One turning vector, and how many steps it has turned
The counts run from 0 to 244.
[144 153 165 162 138  99  99 105 128 132 104 161 121 122 178  90 173 140
 115  95 121 120 111 137 131  85 129  88  98 104 151 141 136 144 134 179
 149 117 136 117 172  77  95 143 120 135 151 115 175  95 120 132 125 166
 101 164  96 107 110 111  84 111 132 153 147 119 150 177 131  99  98]  164
[127 159 157 167 125 102 107 101 118 149 111 151 137 113 175  90 157 144
  93  88 125 115 115 125 135  78 138  82 112  95 152 139 125 135 123 174
 151 128 142  96 171  79  99 141 117 138 154 107 180 105 106 115 129 169
 112 158 107 103 123 106  99 106 148 150 147 119 153 182 139  96  91]  162
[120 100 150 147 128 130 113  89  90 164 108 148 145 109 112  89 149 171
 104  95 123 116 110 117 123  87 114 100  75  96 130 123 135 122 148 183
 112 135 150 124 107 109  70 123 109 144 127 133 114 101 127  90  76 173
 129 132 126 131 130 119  94  64  94 126 168 141 136 181 154 133  95]  225
[147 170 194 131 140 130 113 135 132 155 127 140 114 125 167  60 153 150
 147 131 110 138 101  91 148 103 105  83  92 101 161 127 135 116 154 166
 154 161 140  96 128 105  84 132 142 135 102  88 170  94 113 118  95 150
 144 162 101 123 127  83  77 125 118 137 150 102 118 154 162 123 121]  15
[150 154 178 147 126 133 145  97  93 153 124 171 139  85 136  91 172 136
 124 120  99 134 100 103 127  81 118  72 100  86 144 155 143 140 159 190
 122 114 140 131 127 107  93 135 133 135 135 114 162 105 149  95  94 164
 122 162 141 138 113 129 101  94 107 139 138 115 128 178 171 131  93]  56
[137 144 147 141 132 129 130 127 135 156 135 135 133 120 125  96 177 143
  91  96  88 109 135 124 114  96 135 103 121  96 148 136 132 121 173 203
 118 107 165 117 147  87  82 140 131 134 139 118 157  98 165 106  79 187
 133 157 104 106 155 151 111 111 125 160 127 137 151 185 154 136  97]  76
[155 159 188 143 159 133 101 124 111 117  99 142 132  98 169  65 163 145
 122 117 141 134  70 125 158 120 114 100 120 107 113 119 145 147 177 179
 131 135 125 130 151  92  97 140 114 162 139 105 137 105 135 143 123 165
 107 173 128 107 134  88  78  85 152 130 145 103 138 141 154 137 117]  145
[133 148 174 126 134 142 121 125 148 146 120 142 123 120 162  60 136 164
  92 140 110 140 100 103 175 102 104  80  89 118 117 133 146 126 162 151
  95 141 143  83 122 126  72 147 146 121 119  96 142 120 126  96 113 156
 144 148 101  90 154  86  66 127 139 141 153 113 121 161 166 130 117]  190
[133 133 162 124 148  99 107 107 122 132  95 156 108 156 171 101 136 147
 108 118 121 126 111 129 146  95 108  80  85 117 116 131 136 117 139 169
 113 113 135 115 127 102  71 161 124 102 119 143 126 106 130 117 135 188
 102 145  77  92 142  81  58 105 119 167 178 148 138 179 139 138 112]  177
[128 153 150 105 149 136 108 106 138 168 145 169 120 117 157  78 150 191
 120 132 118 139 106 119 145 103  99  90  75 125 117 142 133 113 165 179
 134 142 152 105 126 105  67 134 139 116 115  95 167 110 145  97 104 169
 132 163 115  84 133  84 107 120 124 140 138 105 116 166 169 124 123]  194
[125 172 178 135 157 113 103  97  99 142 128 158 124  92 182  88 151 151
 132 105 139 112  94 118 148 105 128  77 116 102 132 147 126 115 136 172
 157 130 128 114 164  82  95 141 108 146 144 113 165  95 120 132 137 170
 103 171 130  96 128  82 119  94 169 150 141 108 145 149 156 116 115]  153
[146 153 152 127 146 121 114 125 121 154 110 165 127 138 169  88 171 173
 115 126 121 155  91 123 128 102  93  96  78 116 120 134 143 129 166 183
 128 123 159 109 125 115  92 156 141 113 125 114 164 111 141 103 106 163
 112 149  91  98 128  90  58 113  98 151 160 126 127 174 148 128  89]  185
[129 148 166 131 140 114 134 118  96 146 138 127 113 100 125  62 155 149
  97 112 124 126 124 123 136 105 142 100 131 116 116 133 139 110 171 166
  97 133 160 120 116 127  78 146 106 142 141  86 111 128 165  82  86 190
 130 147 103 117 180  94  80  91 155 132 144 130 183 139 137 142  90]  94
[118 132 160 152 117 109 108 103 151 139  93 143 138 131 155  80 132 146
  74 107 122 120 122 121 165  89 130  69 104  98 126 132 143 118 127 153
 105 118 131  95 161  83  72 150 137 113 147 128 147 103 108 122 128 173
 129 152  99  92 136  94  75 115 151 154 160 133 145 190 149  92 128]  170
[111 135 167 126 152 109 131  77  97 166 113 157 152  87 145  84 128 163
 107 112 113 126 114 101 136  98 132  74  99  81 122 146 140 104 124 182
 106 133 141 136 123  99  62 123 144 137 128 127 125  96 107  82  94 158
 118 146 155 138 139 106 100  89 129 146 150 137 135 165 173 119 126]  44
[133 157 132 131 139 106 122 110 124 161 122 152 131 125 162  79 162 167
  84 119 129 148 102 121 131  96 102  90  90 118 119 132 138 117 149 179
 121 122 172 103 122 116  97 141 147 122 129 115 168 124 131  90  99 171
 112 146  97  95 136  90  66 111 109 153 158 128 131 188 153 111  81]  183
[159 151 186 144 129 136 139 101  97 143 122 175 129  94 138  95 173 130
 135 123  94 131  98 109 132  85 114  69  94  89 147 158 147 142 163 191
 122 112 131 135 129 107  87 140 132 132 133 122 155  99 157 106 101 160
 119 166 136 131 110 131 101  95 108 144 138 114 126 172 170 141 101]  57
[148 139 160 147 122 118 102  89 107 142 118 112 108 130 123  57 145 136
  92  88 132 101 137 119 127  82 130 108 116  98 148 109 114 128 181 157
 152 154 138 129 144 104  93 130  83 132 118 114 141 120 163 128  86 205
 153 151  91 102 139 113 105  68 141 113 156 124 153 159 130 126 125]  116
[140 160 190 152 157 124 109 126 121 139 101 109 114 130 148  55 151 140
 106 103 125 115 126 110 137 107 132 102 113  71 163 111 143 136 175 160
 149 145 145 129 145 109  92 143 110 133 123 134 165  82 134 165  87 167
 142 142 101 124 142 112  60  76 142 145 148 137 161 140 127 120 143]  123
[155 139 160 136 112 119 109 118 115 141 115 134 116 137 143  56 147 145
 119 119 130 141  96 111 147  89  95  97  98 129 125 106 129 115 164 164
 130 161 144 102 117 107  92 132 131 140 104  93 127 133 135  99  97 183
 138 159  82 100 132  76  79 105 104 120 171 106 111 177 163 131  93]  9
[130 132 155 144 141 135 107 119  90 138  89 118 160 122 152  78 138 155
  82  93 151 128  81 111 141 110 115 118 127  97  97  94 116 121 177 186
 130 148 145 118 138  95 101 146 109 154 129 125 120 123 127 115 116 181
 123 149 120  87 161  97  88  59 148 133 163 128 136 160 160 151 109]  138
[140 146 181 131 137 143 116 135 143 138 110 147 118 128 167  68 145 157
 103 140 111 144  98 105 171 100 103  83  86 119 119 133 145 136 167 152
  98 140 137  85 116 125  70 155 144 118 119  98 138 119 127  96 119 159
 139 152  92  91 155  86  56 127 128 142 161 117 126 160 159 141 115]  189
[121 103 160 149 127 136 114  95  85 167 106 154 148 114 117  99 158 175
 115 100 116 119 102 115 119  85 114 100  76  86 137 130 139 121 152 181
 115 135 148 118 106 111  78 133 110 144 130 137 121  99 122  90  82 161
 137 126 128 134 128 117  91  63  96 129 168 145 137 179 154 141  93]  226
[142 168 192 140 146 110 110 103  95 143 133 119  89 119 140  60 138 132
 123  99 127  98 142 111 132  90 142  89 116  89 166 129 122 125 163 139
 154 152 133 118 129 125  88 139  79 123 116 116 143 103 151 130 102 190
 144 148  96 115 145  99  94  77 158 134 153 126 167 133 125 135 123]  113
[162 149 195 146 125 144 134 105 101 133 115 176 127 102 140  96 168 128
 140 127  93 127  98 106 142  82 115  70  94  90 150 159 147 148 168 184
 116 112 118 130 129 104  80 145 123 128 128 122 147  96 160 111 108 164
 126 169 130 131 113 127  95 101 110 141 146 117 125 172 168 152 108]  58
[145 155 187 145 126 133 131 120 114 132 128 131 108 131 148 103 143 117
 110 104  83  89 137 106 145  84 134  82 121  92 159 141 123 128 155 177
 111 119 133 100 130 103  65 150 109 122 110 129 122 100 154 101 123 194
 126 145  96 101 174 144 104 114 139 158 153 144 139 180 152 183 106]  71
[112 148 175 116 161 127 128 136  89 153 125 147 122 137 140 113 160 168
 136 115 111 123 124 122 127 111 135  97 121 101 120 140 136  95 167 182
 109 122 151 122 119 114  59 172 105 119 134 116 112  94 166  83 111 173
 130 144 107 109 173  99  83  86 145 158 150 147 183 130 135 161 110]  90
[129 140 185 139 147 143 130 150 141 132 111 132 123 136 138 102 163 146
 112 114  87 109 132 116 144 107 140  94 123  88 143 136 152 122 171 180
  90 112 146 111 138 100  53 166 127 122 134 119 121  82 160 112 103 167
 137 147  99 113 178 133  71 117 142 163 137 145 168 152 144 154 126]  81
[150 122 180 144 122 150 118 103 113 143 119 140 123  89 102  56 154 145
 112 123 117 124  97 116 158  98 102  74  98 102 131 128 162 130 169 164
  91 124 133 125 111 116  78 122 122 152 126 126 115 101 144 128  70 175
 134 148 135 136 132 113  89  83 114 122 152 120 122 175 176 138 109]  233
[113 145 169 121 132 107 119 118  91 170 119 146 128 148 157  91 138 166
 139 124 135 142 104 102 135  97 102  70  96 103 133 131 136  79 126 158
 142 142 148  90 114 109  94 156 130 122 119 121 141 108 114  99 107 163
 137 146  90 111 131  57  65  91 119 158 176 128 138 160 156 121 101]  3
[141 145 174 153 115 127 146  91  89 158 117 155 152  76 137  76 151 133
  91 110 101 131 104  95 139  76 129  67 109  88 138 149 135 133 144 176
 106 123 142 117 124 116  91 126 134 142 137 114 147 119 130  78  93 161
 131 149 145 133 132 129 101  93 122 133 146 116 130 181 176 132  87]  54
[132 131 147 138 139 135  94 111 131 165 134 165 127 120 155  87 163 187
 121 101 104 110 122 121 122  84 120 119  66 117 150 135 120 138 163 194
 148 158 149 103 135 102  55 121 113 135 114  84 160 103 130  79 100 159
 137 151 109 102 132 117 115 108 108 120 143 112 134 167 141 133  97]  205
[123 143 161 167 110 108 101  99 113 141 101 144 143 118 172  90 141 135
  82  85 130 104 113 121 152  80 142  86 115 100 139 130 114 130 124 163
 142 137 130  90 168  81  90 142 109 138 150 105 148 119 111 101 146 177
 119 158 103  89 138 106 108 101 162 136 157 117 148 180 149 112  94]  160
[116 123 180 141 162 115 107  96 112 154 120 142 103 102 138  75 130 164
 118 109 108  95 135 113 146  97 129  88  75  94 155 140 147 123 126 161
 107 138 139 121 105 119  46 121 107 135 114 135 104  82 105 107  95 162
 119 118 122 143 157 104  79  90 129 142 166 150 157 155 139 143 119]  220
[121 141 171 128 145 134 132 136 146 145 125 123 120 116 126  77 151 149
  90 114  97 111 136 118 154 113 142  88 130  94 128 135 156 107 169 173
  80 113 154 114 135 101  54 151 133 128 142 113 115  92 159 114  89 183
 137 148 110 108 187 121  81 117 159 160 133 143 170 152 151 138 134]  83
[113 103 151 139 141 133  93  87 145 162 124 154 126 105 123  71 147 187
 107 103 106 105 135 125 136  89 128 104  63 101 137 132 147 123 154 176
 120 141 140 125 140  88  37 114 121 135 125 108 133  88 126 108  83 165
 141 148 129 122 132 114 111 100 117 123 140 127 139 169 148 106 138]  214
[136 143 153 140 135 134 128 131 133 151 128 144 130 135 131 108 184 150
 106 100  86 112 131 125 114  96 134 106 118  92 149 133 138 121 176 207
 119 108 166 121 149  85  73 148 129 128 139 121 156  89 169 106  82 183
 130 154 103 112 148 151 101 108 118 162 128 138 151 180 147 143 106]  77
[137 172 181 137 158 109  98  97  99 131 130 161 115  96 183  88 151 142
 137 104 139 108  94 125 145 103 127  84 111 111 132 146 126 123 138 178
 161 126 126 123 162  79  90 138 101 143 137 114 154  97 127 132 141 177
  94 174 121  99 124  80 114  94 165 150 143 107 145 153 151 128 113]  154
[124 127 183 155 148 138  97 119 152 145 115 138 110 107 153  63 143 164
 110 108  93 100 136 114 155  90 136 102  70 103 165 136 143 152 147 161
 114 156 133 101 132 114  37 121 117 140 118  90 130  89 107 104  99 147
 139 135 114 130 158 115  81 120 132 125 143 125 150 152 134 132 124]  210
[158 137 206 150 117 151 137 111 108 125 111 163 123 111 137  94 150 119
 132 130  88 117 104 101 161  84 120  63 102  89 145 150 144 144 170 167
 101 117 108 116 127 106  69 150 122 119 123 127 125  97 157 106 123 171
 142 167 125 116 133 129  97 105 128 141 147 119 121 170 170 162 124]  60
[145 156 176 126 138 133 132 106 107 147 141 159 111 128 143 118 159 133
 139 106  86  97 127 112 129  87 120  78 102  95 156 153 124 116 161 195
 135 108 136 124 133  89  72 146 114 112 113 141 144  90 170 110 113 192
 123 160 110 104 140 137 123 104 122 165 140 134 127 179 161 170 110]  68
[123 156 172 147 153 136 116 131  87 152  94 130 168 107 171  84 157 162
  98 102 145 138  75 101 136 117 122 106 130  82 120 113 126 127 165 183
 146 142 154 105 144 102 116 147 123 155 146 118 160 109 109 115 116 157
 124 149 133 102 145  97  80  68 156 142 152 121 147 149 161 134 104]  141
[133 164 168 129 124 132 139  89 118 160 150 149 120  93 131  95 144 139
 109 112  94 101 129 105 144  83 124  63 112  90 149 156 136 108 153 180
 120 110 141 114 140  96  80 129 130 120 125 130 159  99 162 109  99 193
 136 163 134 105 138 133 135 107 143 158 134 121 122 187 179 136 121]  65
[144 152 186 141 131 133 127 120 109 134 128 145 106 136 147 112 148 119
 127 107  81  87 133 109 142  83 125  83 114  95 163 147 120 127 159 182
 118 113 133 108 129  99  65 152 110 116 110 134 125  98 158 103 125 193
 126 150  96 100 161 142 109 110 131 161 151 139 137 174 156 183 106]  70
[105 115 181 140 160 127 102 100 110 160 116 155 119 122 141 102 136 180
 139 108 104 101 134 112 133  93 128  93  62  84 156 142 142 119 132 169
 118 139 132 119 113 113  40 133 107 123 118 135 117  74 108 104 102 153
 133 126 127 133 141 107  89  88 124 147 159 147 152 148 138 139 131]  218
[139 160 164 126 130 131 132  90 111 157 151 159 116 106 132 105 155 139
 120 109  95 100 130 109 137  84 122  66 110  91 153 159 135 109 157 186
 128 110 142 120 141  90  80 134 124 120 123 134 159  92 165 113  98 193
 130 166 125 107 133 133 136 108 132 162 132 126 123 187 175 143 115]  66
[129 134 164 156 123 133 109 113 103 160  97 120 141 150 132  87 153 152
  98  84 128 115 125 108 113  84 134 110 110  67 160 103 113 122 180 165
 160 152 144 110 150 100  97 148  91 125 129 126 165 101 142 122  94 176
 167 148  96 101 132 121  96  62 133 125 160 130 154 157 135 121 128]  119
[132 136 184 137 145 144 129 154 135 137 111 140 125 145 140 110 173 145
 124 114  85 116 130 121 133 105 137  99 114  87 145 137 147 126 180 189
  97 110 147 114 140  97  54 169 122 120 137 118 131  80 158 109 106 168
 135 150 102 112 168 137  76 111 132 167 136 144 164 154 140 160 123]  80
